What is the hidden score of each row? Scores go from 0 to 20, and 10 is about the middle. The score is a weighted sum of the row's numbers plus the product of two more (or one squared), each taken from its middle value.
9;-8;23;39;-8;53;4;6;-4;15;-18;15;8;-2;2;0;20;-11;14;0;-11;6;-5;-5 -> 11
-31;-20;-33;51;-25;3;32;-6;10;104;-22;30;30;-35;48;-51;25;-20;23;-6;1;19;34;-30 -> 4
-1;-47;-4;7;-17;14;9;22;-6;22;5;32;6;-5;10;14;42;-1;50;-55;29;6;12;-12 -> 8
-2;-5;58;-8;-5;9;2;-22;-7;-63;-1;-15;-59;37;9;9;-38;3;-23;36;45;13;3;-9 -> 14
42;37;2;4;-11;20;2;17;12;-11;-15;-13;-71;-21;-4;20;1;1;-26;30;31;-28;-18;-1 -> 13
62;2;65;-54;6;1;9;-1;-8;-39;2;32;-5;9;-16;-13;-23;-1;16;-21;27;27;-15;26 -> 11
1;33;34;-31;-51;-29;-23;-48;11;-19;50;16;-14;16;-40;15;-3;-3;-6;46;30;38;-14;-41 -> 7
-127;48;-87;-61;24;72;44;-127;49;51;-60;-102;67;-14;-91;82;0;-40;127;-38;88;27;62;-11 -> 4
6;9;-20;33;-6;31;-30;5;40;-36;-7;25;-46;-12;0;-17;-33;-4;-10;8;19;24;19;-2 -> 14
-12;-36;-69;-65;-3;17;-37;-56;-8;-59;14;-38;84;-34;51;-7;14;66;12;37;3;11;34;8 -> 6
24;1;15;32;6;-16;-11;1;5;-14;11;-21;13;-29;2;18;2;-3;-7;-20;-37;-7;-8;28 -> 12
7;-24;1;-1;16;-17;13;56;-24;-15;-7;66;-14;-10;-1;-11;19;41;-25;-38;11;-26;3;-13 -> 10
55;35;-9;-13;21;51;23;5;18;-55;13;-31;-54;8;-5;16;-24;25;-25;11;-35;-16;-32;17 -> 10
-6;10;25;29;29;22;1;34;-17;1;-22;11;2;-24;-20;-23;4;-15;24;3;-53;-27;16;0 -> 12
2;-65;-7;41;7;6;-37;4;-24;-15;-11;13;18;-28;-20;9;35;3;36;73;-37;5;9;-23 -> 14
24;10;43;22;-40;-6;-20;16;20;1;-5;-25;-44;5;4;33;23;2;-16;-58;37;19;0;-18 -> 10
1;26;-6;-11;-1;16;3;28;5;-38;18;-17;-20;-3;-8;34;-33;-17;-17;2;28;30;0;37 -> 12
68;90;-40;-63;52;-30;-69;-15;87;40;-27;-93;-61;15;25;11;15;82;47;-20;26;-45;48;84 -> 3
6;54;-16;13;20;-33;7;19;-46;-17;-17;57;8;-2;-64;3;28;-10;7;52;-21;-18;35;-56 -> 6
-35;22;-5;20;25;-22;1;20;-23;-30;-1;14;5;18;-14;-18;22;33;-12;-4;4;-15;-3;-40 -> 9
48;-25;-4;15;-18;1;28;3;30;15;8;1;32;11;62;26;-14;-36;-36;-22;6;31;-9;-7 -> 8
-61;17;5;32;-24;-44;26;-19;4;49;25;-3;-4;-24;38;2;33;-17;26;57;3;-9;-38;-52 -> 1
1;33;-23;-24;-21;-19;-34;6;8;8;5;51;-29;-21;-7;-24;50;-5;-12;45;-8;9;17;11 -> 10
21;62;35;-16;-16;-36;-3;5;2;-11;0;-33;6;16;-47;-2;17;28;25;27;16;-9;13;5 -> 8
-13;10;0;-15;-16;0;-17;20;1;4;23;13;16;21;21;48;-33;-23;-21;-52;16;-25;-2;-26 -> 9
8;-23;14;-22;-9;61;15;-37;-39;1;47;-15;32;24;13;-28;-23;41;-31;21;-35;8;-56;-60 -> 4
0;8;-10;44;72;10;-11;36;-40;31;-33;6;37;-48;-36;-17;-12;-16;-7;13;-14;-40;58;-22 -> 8
17;13;18;39;54;-18;-20;-4;-10;-33;-18;6;-1;-18;-18;-12;35;4;-14;4;3;-29;-33;-45 -> 15
-17;14;-34;3;-17;39;-10;25;2;-13;24;6;42;25;7;15;-32;-2;-23;-23;9;-19;-34;18 -> 15
-52;1;-15;-2;-21;-16;0;-15;-18;12;-14;29;11;-17;27;-24;0;-27;-2;10;-6;-44;-4;-3 -> 6
-60;10;17;-36;-19;-6;17;-2;4;-27;-12;11;15;25;29;18;13;-11;16;-19;26;-19;18;-20 -> 9
14;2;24;-6;24;14;-18;23;31;-15;25;-22;20;-1;8;-5;-21;-11;-7;-9;-9;13;2;65 -> 14
-43;-61;-40;15;-58;17;-6;11;-16;-6;8;-4;12;-20;-1;1;-5;-4;-12;-31;30;-21;30;-4 -> 12
1;2;44;-40;5;5;6;-2;-15;35;-29;16;-14;-7;-6;5;24;-23;-2;52;3;-4;-19;42 -> 11
-4;19;6;18;4;8;-7;20;-2;-33;-12;16;-16;-14;-34;-8;31;20;-9;-2;3;-33;17;-18 -> 13
-38;-10;3;9;15;-35;27;1;-21;-6;-10;0;-5;-19;33;-14;60;7;-47;2;1;-13;19;1 -> 8
-16;20;78;5;41;-46;-11;-36;-8;-28;9;-19;-2;25;-29;-20;5;5;-2;80;54;27;-75;-3 -> 11
-14;-3;-71;27;7;5;7;10;18;16;18;86;22;-16;55;-17;45;-1;29;32;1;-23;2;-19 -> 12
33;60;32;-10;-35;-18;20;-14;65;-6;23;-58;-56;19;-5;34;-27;13;26;24;35;-8;-30;2 -> 8
34;16;-39;13;11;5;13;25;-23;-31;11;-36;-18;9;8;37;20;19;-44;9;-15;20;-37;-47 -> 7
30;58;-4;4;-1;27;15;11;23;-2;13;-6;3;21;21;-26;-15;-37;21;-44;-29;-2;-46;1 -> 8
13;40;-5;17;6;16;4;19;42;-33;8;-33;4;-1;31;23;-7;13;-37;-10;8;-7;-17;15 -> 10
-10;10;5;13;-15;3;3;13;8;5;-7;13;-20;20;-12;-25;15;5;-10;-20;33;-28;-7;-21 -> 11
20;-36;-28;28;-9;-1;-7;-5;14;17;-22;57;55;-23;15;-33;50;-36;-12;42;-21;-15;16;-8 -> 11
-59;-7;31;-24;-28;-28;-11;-58;19;32;18;35;-18;-6;61;18;35;-12;-4;73;25;44;-22;14 -> 7
18;7;-8;-21;5;17;29;21;7;-16;-4;4;-49;27;-2;13;7;-14;10;26;0;19;12;20 -> 12
20;-12;-63;-79;-4;2;-8;4;-18;22;36;-54;48;-10;-16;0;-20;43;8;-3;-101;-91;42;94 -> 7
11;53;-34;-30;-82;19;-51;13;-62;-46;-29;22;15;21;22;-38;88;26;-45;-16;-17;-104;10;-2 -> 12
28;-29;15;27;1;17;7;-9;-3;22;5;64;-3;-9;-6;-66;-4;-20;5;10;-20;19;-8;0 -> 12
22;-1;18;12;-39;2;-11;33;0;-27;12;-8;-24;7;-2;12;-26;14;18;9;1;36;-12;-13 -> 12
-1;56;15;-19;14;-8;11;-18;47;-18;22;-65;-29;35;12;46;-8;54;42;-12;43;14;-70;14 -> 8
-26;4;46;-15;-34;-21;18;-7;-11;18;10;-39;13;-8;-8;39;-41;-21;7;-4;3;-9;5;-35 -> 7
53;1;-24;10;75;1;-19;-9;-40;43;-16;30;39;-48;-41;-59;45;-23;22;-9;-5;-35;14;-36 -> 7
-41;5;2;50;-4;42;0;-1;-34;-18;-12;8;20;10;-13;21;44;-5;1;16;-24;-25;-9;-4 -> 14
1;-23;-30;-34;45;-30;9;14;4;-16;-21;14;16;-9;3;10;11;11;-6;-50;-29;-29;19;17 -> 9
12;26;16;31;21;45;-16;18;22;-41;2;-17;-3;-13;28;-35;28;-21;18;-40;10;10;20;-14 -> 12
7;-13;19;19;-16;-12;0;-4;-1;18;-26;6;31;-24;-38;-35;8;5;11;20;19;-35;31;-13 -> 10
28;39;51;-37;-48;-7;15;-6;22;-33;1;-8;-26;25;27;2;-48;15;-34;44;29;59;-17;4 -> 9
3;17;5;-1;41;-43;-2;-9;-20;-53;23;-2;-2;23;-24;-6;1;-1;-24;-36;-12;14;-35;-26 -> 9
-30;-20;-28;39;19;-10;19;14;-25;-15;20;-34;61;-20;-1;61;-32;-7;-34;-36;-26;12;-35;28 -> 10
33;2;16;26;15;21;24;19;7;-31;5;-12;-3;-25;7;25;-25;21;-16;-15;-22;24;-10;11 -> 9
-12;18;24;12;-2;-11;-25;31;-4;-80;15;-31;-61;25;-17;3;-6;37;-4;43;27;43;9;-21 -> 15
-23;36;56;5;-9;-19;-4;-31;29;36;0;10;1;10;-20;13;15;-40;15;6;32;33;-43;4 -> 10
36;55;-36;-48;9;39;-8;8;-62;-2;-19;52;15;-7;-57;8;75;64;-45;45;-11;-3;12;-26 -> 4
-30;-39;-14;-17;-3;5;16;27;22;6;-25;-5;-18;30;28;79;19;-41;1;-36;0;32;-31;14 -> 14
47;19;21;2;-1;20;-5;4;12;0;16;7;-35;30;-4;16;12;3;-28;-61;-8;-1;-17;-6 -> 9
-65;-2;38;19;-42;-16;3;-33;23;-45;-3;-5;21;32;18;15;-3;-8;3;10;10;14;2;3 -> 13
41;-10;16;9;35;5;-29;-6;-32;16;4;72;-16;-16;-11;-3;66;-15;-4;43;-44;0;0;21 -> 14
-17;-4;-4;-41;25;0;2;21;-1;-35;11;21;-18;26;-37;-13;5;-14;16;-48;18;-20;-19;7 -> 14
-19;-10;28;-35;-8;-22;21;-20;7;-17;19;-1;-28;31;3;-31;13;16;-25;-8;15;-6;-37;-30 -> 9
-30;19;12;26;-51;-2;20;-13;-32;3;-14;-14;-3;27;30;50;15;-10;45;26;-8;19;-9;-30 -> 8
-1;-54;19;-1;3;5;-10;-5;-3;-7;24;2;37;1;-10;18;1;3;-37;-16;14;38;-2;22 -> 13
18;-9;-3;-22;19;1;-4;25;3;-35;5;-2;-35;16;6;33;-29;26;-15;-7;37;41;-5;1 -> 11
57;39;-9;-5;11;43;3;46;44;-22;6;-5;-31;38;10;53;-20;-1;-7;49;-45;-7;-2;7 -> 12
-5;17;-6;12;29;-18;-29;-13;-41;-9;-37;25;11;5;-63;-40;40;-38;-20;-27;-35;-46;17;7 -> 13
-53;-27;-3;-26;-33;-8;3;-3;23;23;-1;-6;27;-5;-9;31;-57;-22;-5;-2;0;3;-10;19 -> 9
18;-21;-20;14;30;19;2;23;39;-7;23;-10;-1;-8;39;-30;-9;7;-21;-11;-45;10;-26;11 -> 10
2;32;2;0;11;22;-3;16;24;-3;14;-5;-64;16;3;6;-40;14;-6;-2;10;38;-25;14 -> 11
3;-8;46;4;-23;-12;24;-20;-43;27;17;-28;34;42;64;21;11;-8;-38;58;28;4;-3;-14 -> 6
-13;6;3;-10;35;87;27;13;-3;-28;25;1;-47;-15;3;23;-22;-16;-40;31;10;23;-5;-14 -> 8
-24;-9;-22;-23;-2;-14;15;-9;2;36;12;22;7;-19;-44;-9;40;-9;-22;-12;-14;11;6;6 -> 8
44;-2;-30;-4;-22;53;28;-8;-8;-4;7;-62;-5;-9;12;19;-14;15;-29;64;-25;57;-9;29 -> 5
-25;-40;3;8;16;14;4;10;-13;-18;18;16;24;-5;-5;22;11;-8;-2;4;-20;19;6;-15 -> 11
-26;-38;23;-25;-36;-37;19;-8;17;-5;26;-21;10;9;1;-14;28;-31;10;-42;-7;-20;-11;-46 -> 8
-1;-35;-8;7;-14;28;-3;6;-12;15;-15;4;-2;-24;12;-1;-10;4;-14;-74;19;4;19;-8 -> 8
-19;-11;-27;32;-23;-19;-8;1;4;0;0;-7;-1;-20;-1;-25;-18;-27;-5;-73;6;-34;0;24 -> 12
-1;-22;7;15;24;14;7;-11;29;-36;26;-25;-29;3;-9;19;4;-2;-19;30;-15;-2;-26;7 -> 12
-44;11;29;-8;-33;24;-14;-9;-28;10;14;-26;23;27;15;28;-83;-2;-21;-1;-34;7;-11;-40 -> 6
26;58;-10;-9;-43;23;-7;5;-33;-12;-2;-27;7;22;1;2;91;41;-46;16;-30;-49;10;13 -> 5
31;2;-21;-15;-60;4;-9;-3;-25;8;-33;39;34;-26;-40;-48;21;-5;-10;31;-25;17;-12;20 -> 10
47;-6;7;36;9;-27;16;-22;-43;11;-11;9;13;-30;-16;5;19;4;26;3;-23;13;5;-22 -> 7
-10;-28;9;39;-60;-2;-14;1;-10;54;29;65;-27;0;10;17;10;0;4;5;6;18;-1;-1 -> 12
-2;-30;-62;10;-29;44;37;16;-8;8;2;-2;-2;2;-15;19;-32;-9;-12;-6;44;-3;4;41 -> 17
-28;-23;-31;-3;-43;12;-1;-5;3;26;-5;26;3;15;31;19;4;-33;-4;-56;17;35;31;7 -> 13
46;-8;1;22;25;18;-27;-19;8;1;-6;27;-17;-27;-4;10;5;-15;-26;-16;41;0;30;-36 -> 11
43;124;-34;-11;-3;5;-20;18;37;-44;-7;-91;-25;26;70;9;54;82;24;42;-49;-39;28;55 -> 5
-22;-18;26;1;-48;-29;12;-40;3;45;16;-28;9;22;11;1;-15;-29;9;12;13;7;-44;30 -> 10
-30;-2;8;-92;-10;94;5;-32;-56;2;-46;66;82;-46;-25;34;58;-18;-15;11;-80;-2;-51;-5 -> 8
10;1;23;-35;53;17;15;24;23;6;-12;7;-14;-9;-17;-9;-37;-30;-9;-12;46;38;11;-20 -> 8
-127;7;16;-81;12;37;69;-73;14;61;-40;-75;0;-52;-127;100;-54;-32;127;-101;91;-30;108;23 -> 4
-26;-31;-49;-40;-21;0;-2;17;34;18;12;-8;35;-32;50;-65;-55;2;16;12;-64;-18;32;25 -> 4
8;5;-7;-7;0;0;-17;18;13;-50;19;-3;21;4;-4;19;-2;-3;-11;-32;-44;49;-21;-2 -> 12
-5;-69;-5;19;31;40;-28;-8;-33;86;-42;66;89;9;41;-5;59;-51;34;30;-74;31;-61;-56 -> 10
-37;-35;5;23;-30;9;-7;6;-6;5;2;21;-27;-5;7;-36;-6;-10;45;-50;43;-12;20;-15 -> 13
28;64;-6;4;4;-11;-1;-10;3;-47;3;1;-38;-1;-19;-8;-19;18;-11;-43;-12;19;16;0 -> 10
1;-11;-18;-2;29;11;12;4;43;-39;43;14;21;3;8;19;-57;-19;-10;-5;7;4;-32;22 -> 10
-40;-23;93;6;-43;-104;11;-75;-16;-3;12;-52;-9;3;-12;5;25;-34;37;13;27;10;-20;13 -> 14
-3;13;35;10;-3;19;-11;-14;-10;-2;33;-38;16;0;-3;37;-59;1;-47;-27;-30;5;-17;4 -> 9
-23;-55;-53;4;-14;-17;-31;0;-52;-1;41;-2;38;16;43;31;-42;3;-1;-22;-7;-70;31;49 -> 18
-12;14;71;-28;-49;-16;1;-43;32;-15;-8;-2;-7;31;15;-19;4;25;-7;25;14;34;-28;0 -> 10
-4;43;-9;6;-43;49;-8;12;-19;-47;-16;59;57;-20;42;-64;33;48;4;0;-14;-3;-14;-57 -> 8
-3;-5;-5;25;-35;22;-2;-20;-4;7;-7;19;-44;-10;-13;-28;3;-7;13;8;7;-17;11;8 -> 12
53;54;27;6;-13;15;23;21;-12;-47;-15;-4;20;23;-22;-16;33;17;-15;5;9;8;54;12 -> 7
32;15;21;31;-30;34;8;26;0;-8;11;14;-35;15;9;-7;-5;-5;15;-4;16;-26;-38;-29 -> 12
10;-5;0;-9;40;68;10;18;3;-37;-8;-17;-37;-3;-2;24;-11;-30;-23;23;22;19;-8;-11 -> 11
23;119;-40;-55;-68;1;-66;1;36;4;-8;-70;-87;47;38;-27;32;61;16;-6;-67;-34;2;26 -> 6
-7;-9;20;10;70;16;10;3;4;-1;-24;-8;-8;14;3;-22;-9;-34;37;2;51;-3;15;-8 -> 11
61;-15;3;21;29;-5;-6;-21;10;-15;11;27;14;-21;-6;-63;12;-45;46;-1;5;-23;32;-13 -> 10
-49;-51;5;33;-6;19;21;27;23;-23;7;28;-40;28;-53;-31;-8;-21;-1;-22;-25;-12;3;-18 -> 16
-64;-23;-75;-68;-2;15;10;-31;-33;-1;49;11;46;-37;8;62;6;19;30;-37;-22;-29;26;68 -> 16
-30;-6;-5;-74;77;32;-23;-28;24;77;-69;5;-37;-3;-57;43;26;38;-2;-7;-22;1;11;8 -> 6
12;-27;11;36;33;-25;-4;37;34;-32;16;14;5;9;22;22;1;12;-10;-34;9;15;2;7 -> 14
13;-7;31;20;-14;33;5;2;9;-45;-11;-22;-30;23;-3;-13;-19;-21;-1;-40;-19;42;-25;8 -> 14
24;-9;16;-27;45;5;28;19;-6;-44;5;-2;4;-8;8;14;-21;-10;-19;12;9;45;5;15 -> 10
13;-2;-18;-63;-77;11;-41;-45;-20;-15;9;-35;59;5;36;27;-24;38;-29;59;38;10;66;14 -> 6
4;58;0;2;28;1;-1;8;-26;-42;-18;-24;-21;11;-11;-26;-1;-2;-17;31;7;-6;36;-2 -> 8
2;33;28;-2;21;7;4;12;13;-70;14;-8;31;-5;1;28;-18;-20;-43;-30;8;76;-39;-22 -> 10
10;-6;10;-8;-41;-24;-17;21;-9;-12;-3;29;-1;-22;-19;-50;38;11;-22;15;-31;19;7;27 -> 12
11;29;43;43;-1;10;4;-32;1;4;52;-47;-16;23;-18;15;-47;21;-30;-5;3;52;-58;-12 -> 9
8;-20;-18;-4;10;-53;-8;-29;-32;9;-5;21;51;4;-6;-7;58;-16;-9;23;-12;11;-16;-41 -> 7
-14;-50;-6;26;-16;6;11;7;-7;33;11;-12;-22;-20;24;-42;20;-23;-30;-52;-13;-24;29;3 -> 9
11;-29;-7;26;76;9;4;13;-20;18;-2;17;65;-33;-28;-52;4;5;24;48;25;-28;22;-51 -> 6
-6;-20;17;68;-45;-16;35;34;7;9;-8;13;-15;22;40;24;14;-16;1;-21;32;15;35;13 -> 11
22;24;13;-13;-19;-20;13;56;-29;-15;1;10;-19;-30;-57;-2;-8;24;-32;14;-8;-21;4;-16 -> 12
35;-25;20;30;-40;36;-14;12;41;-11;16;23;-7;-7;22;0;27;-18;21;-7;-36;-7;-8;-3 -> 13
18;20;-51;34;10;-29;-5;7;-16;21;-5;23;12;27;23;-16;-17;2;6;-45;8;-10;16;-20 -> 10
-20;-31;-4;30;8;10;-8;6;-11;-17;-5;17;40;8;31;17;-7;-1;-14;-2;13;-15;14;-19 -> 12
-57;-26;-22;-5;-58;-26;24;15;-26;-8;1;22;-24;11;17;35;32;-27;-17;8;0;-1;5;-44 -> 9
30;-44;-15;0;-52;5;16;21;-11;-30;34;-1;8;9;32;6;-28;22;27;-20;27;10;10;41 -> 12
24;95;19;-27;-21;37;-13;31;23;-41;1;-42;-76;24;-9;-24;-34;13;-18;5;8;22;27;-2 -> 10
28;28;-12;37;-2;27;-6;18;31;8;-12;-1;-12;18;29;28;-17;13;-8;10;-11;37;-8;3 -> 10
6;10;27;-12;-1;-90;20;-73;-2;19;7;-21;0;2;-87;13;-45;-5;40;-12;0;45;-4;-24 -> 7
36;-36;8;-27;-2;40;42;12;36;-47;0;-8;-9;11;-28;-2;-47;-33;-1;32;69;24;-5;-15 -> 12
6;-3;-24;29;-12;-33;13;23;6;9;-11;27;0;-2;17;-9;25;15;7;-6;0;31;-16;8 -> 10
53;5;-15;23;12;43;7;-15;6;15;-2;35;25;-26;-33;-18;18;-32;7;72;-26;-18;31;-30 -> 7
-127;14;20;-74;74;16;54;-98;16;65;-66;-4;50;-53;-106;108;-89;36;89;8;51;-5;103;-2 -> 1
-10;-1;26;12;20;23;21;0;-7;-16;7;-11;-65;7;-28;3;-13;-26;-20;-29;32;25;30;12 -> 12
-39;-44;-37;-16;8;6;5;7;41;31;11;10;0;-70;31;-35;10;8;24;-28;-11;-11;21;15 -> 7
-17;21;-4;5;20;18;-3;27;0;4;-5;-1;-20;12;-5;-10;0;1;28;-66;-18;-3;5;-39 -> 9
20;-11;-11;-34;28;-34;-26;9;61;9;-16;-8;-44;-32;-15;-23;-11;-14;-5;-63;-6;13;-2;20 -> 14
12;-50;-52;38;25;46;3;30;5;-43;9;16;-1;-31;-25;-6;-21;10;0;8;28;-26;44;4 -> 15
-24;-4;8;-17;46;22;0;3;-34;15;-11;62;18;-24;-34;-9;-15;-41;3;47;-6;-57;40;-3 -> 6
9;2;4;-24;19;19;21;30;25;-34;10;-6;-22;5;-33;31;-10;-33;-14;-18;-26;47;-30;7 -> 11
22;-14;26;13;41;15;-7;33;16;-3;-13;-38;-6;8;10;6;-27;-16;-9;-27;1;29;15;-20 -> 10
6;7;30;2;0;28;5;21;3;-12;-3;-3;-27;-21;20;10;-28;-5;-14;-29;-10;43;-21;-26 -> 11
3;-32;-11;-3;-49;23;-9;28;-12;-44;13;-25;-37;-3;6;13;-26;27;-30;1;29;57;-2;7 -> 11
-26;-17;31;-33;11;-19;22;-3;17;12;2;36;34;-19;-45;-4;-1;-41;-15;-15;7;5;-6;7 -> 9
2;-8;6;15;-4;22;14;26;1;-52;-3;-32;-16;-36;-6;27;-23;-13;-25;1;-5;1;-8;22 -> 14
-53;-65;-14;51;-49;-33;28;-30;-32;16;13;1;-1;29;52;-6;51;-39;-7;38;5;32;4;-39 -> 10
-26;-24;-7;-26;9;30;-6;-4;-15;25;-29;27;7;-7;-1;-13;48;-10;-22;52;-6;-50;36;-26 -> 8
6;-4;19;-18;41;15;-8;-1;9;-22;15;43;-23;11;18;20;-36;22;-24;11;-18;7;-29;-11 -> 11
48;15;-33;19;19;-14;-29;54;-9;-17;0;-16;-66;21;45;31;24;25;-18;8;-22;-49;0;5 -> 12
-15;18;93;-31;-16;-55;18;-19;-12;-17;23;-4;23;-3;-18;6;9;-5;2;51;20;35;-33;-14 -> 10
-62;-4;-16;7;-9;-8;-12;-9;2;-4;13;12;10;-30;-6;25;19;-26;1;8;22;9;23;35 -> 11
10;0;67;21;-32;19;9;-4;7;58;-11;-8;17;-22;1;-59;18;-28;-1;-5;-37;-5;-3;-5 -> 8
55;-17;-11;1;11;12;-2;23;10;-15;-3;-39;-49;-26;23;26;-29;4;-20;15;-18;52;-54;9 -> 12
-34;5;-10;6;69;-7;23;18;34;-21;0;6;-7;-20;54;-34;-17;53;-3;-18;-17;32;13;-23 -> 6
-28;60;-26;14;4;26;2;20;21;-36;7;-21;-63;-22;-8;-8;-47;59;-9;30;-62;-2;23;27 -> 9
23;-23;5;3;48;31;-12;23;6;-40;10;-49;-28;21;-5;-25;0;-8;-23;-24;32;43;5;-9 -> 12
63;-33;13;-6;-24;21;-7;27;-18;-18;-6;12;16;25;32;27;-33;-26;8;-20;-13;4;-16;18 -> 12
-9;13;0;20;-37;-23;18;-6;8;7;-6;-6;-41;21;14;49;-6;16;-23;43;-26;27;-24;-8 -> 9
-23;-20;-23;72;-17;23;-16;-11;-3;26;-8;44;-8;-49;-3;-88;-3;-11;23;1;4;-24;45;-39 -> 10
3;18;81;7;-16;18;3;-13;27;57;9;-20;4;23;23;59;-29;13;54;18;3;12;-17;-1 -> 6
-21;-29;-27;-13;5;16;16;20;13;-25;-8;-3;15;14;4;4;16;16;-38;1;39;9;-27;7 -> 12
22;63;27;-32;51;48;-12;21;-4;-31;0;-24;-51;1;0;49;1;39;17;17;-27;11;-10;-17 -> 9
18;-35;-30;-9;3;1;-23;6;15;-33;32;17;61;33;2;26;-35;10;-32;-31;9;-3;-5;21 -> 17
8;0;6;14;45;-17;-4;-36;-34;-12;-26;24;18;-42;2;1;30;-16;28;40;16;-26;57;-42 -> 7
-27;-74;-11;13;48;15;-9;-31;16;87;-8;55;-23;-31;28;-42;82;-51;35;54;-25;-44;47;-55 -> 6
6;30;21;-1;17;34;14;7;-21;20;-7;20;42;13;-11;-35;25;-3;-15;50;23;-13;3;3 -> 9
-17;-20;-20;10;20;15;9;0;-21;-7;-23;28;-47;-10;-18;-3;10;-25;30;-15;7;-10;6;-13 -> 12
4;-4;36;10;-7;-9;-4;-12;16;-39;-13;14;30;-5;-75;-26;5;-5;9;16;9;-20;37;-9 -> 14
23;34;-27;-2;-15;20;12;13;-3;-1;3;0;-1;42;25;19;23;-15;-8;10;-9;34;-26;-20 -> 9
-2;21;-22;31;35;-39;-6;13;-5;26;-3;13;-6;-26;-15;-11;-29;-23;40;-58;-9;-50;-8;29 -> 10
2;68;-13;-11;-82;63;-30;-24;-27;-32;-38;-14;29;22;-33;-26;46;34;-26;32;10;-64;-22;16 -> 12
-5;-72;23;29;13;-3;0;19;2;-8;15;75;-20;-3;-1;-23;-10;0;-5;-40;0;-4;-25;19 -> 18
27;2;-8;27;4;-34;-13;26;-9;-16;-21;-17;-21;7;-46;-14;3;-4;-4;10;-15;-37;32;-8 -> 13
9;3;-26;-5;11;-47;63;10;-19;-22;-32;-20;-9;23;-70;5;-26;-4;61;6;36;31;72;-7 -> 7
4;19;22;-20;-14;22;18;38;-31;-71;-19;-11;-17;7;34;-16;-15;-16;-33;19;-7;32;-49;-2 -> 13
28;17;-45;13;0;15;9;33;38;8;6;-37;-41;17;-48;27;4;42;-8;41;3;-9;-13;14 -> 9
33;28;36;-12;42;7;-5;32;19;-22;17;5;-11;5;8;2;2;4;-6;-1;-4;19;-7;3 -> 11
-10;-5;-24;-30;30;3;23;29;-5;-25;-26;31;-60;-18;-3;-37;5;-14;-14;16;-10;-11;8;13 -> 10
-58;38;-57;-122;22;102;-4;-39;44;-39;-46;11;-22;-9;-22;24;47;10;24;-4;-20;-61;-15;11 -> 8
15;-31;-12;1;32;-24;21;-2;1;13;10;10;-34;3;-22;-22;-37;15;-4;1;-16;45;-37;38 -> 11
-18;2;84;-6;-4;-41;23;-55;15;34;-1;-57;36;6;-30;55;11;-19;40;-9;68;41;-16;-4 -> 7
-29;18;68;-4;7;-37;-2;-17;10;7;12;-34;9;-14;-54;-1;18;-12;1;-19;50;4;-22;5 -> 13
-3;-65;19;10;51;-15;-4;16;31;-20;18;33;29;-33;17;-28;17;40;-24;-18;28;33;-23;-36 -> 11
-11;40;-48;-31;5;12;14;0;8;-7;1;20;64;-18;-55;2;33;74;-36;37;-78;-14;47;11 -> 5
38;-76;-30;58;34;0;-24;-16;18;29;-31;31;15;-15;-10;-37;31;-38;58;22;-17;-3;10;-16 -> 14
-5;4;-7;-6;-38;42;24;-19;-23;-28;13;-17;18;39;-5;28;-49;7;-7;-18;-21;-15;-5;5 -> 12
22;10;-13;-5;-22;16;7;-15;-23;-26;45;-6;-25;11;-7;49;-25;4;0;-16;-9;13;-31;-7 -> 10
-22;2;43;6;-14;-33;-1;-3;-14;27;25;-14;58;22;12;-13;-12;-21;40;-2;20;4;-20;-24 -> 7
31;-43;-24;-8;37;-34;-15;3;-18;25;-26;47;9;-10;-42;-22;33;-51;8;67;-57;-68;-7;20 -> 11
-11;-3;-26;10;4;2;23;10;-4;-18;2;-14;-5;23;19;42;-45;15;-18;-6;-2;4;25;31 -> 13
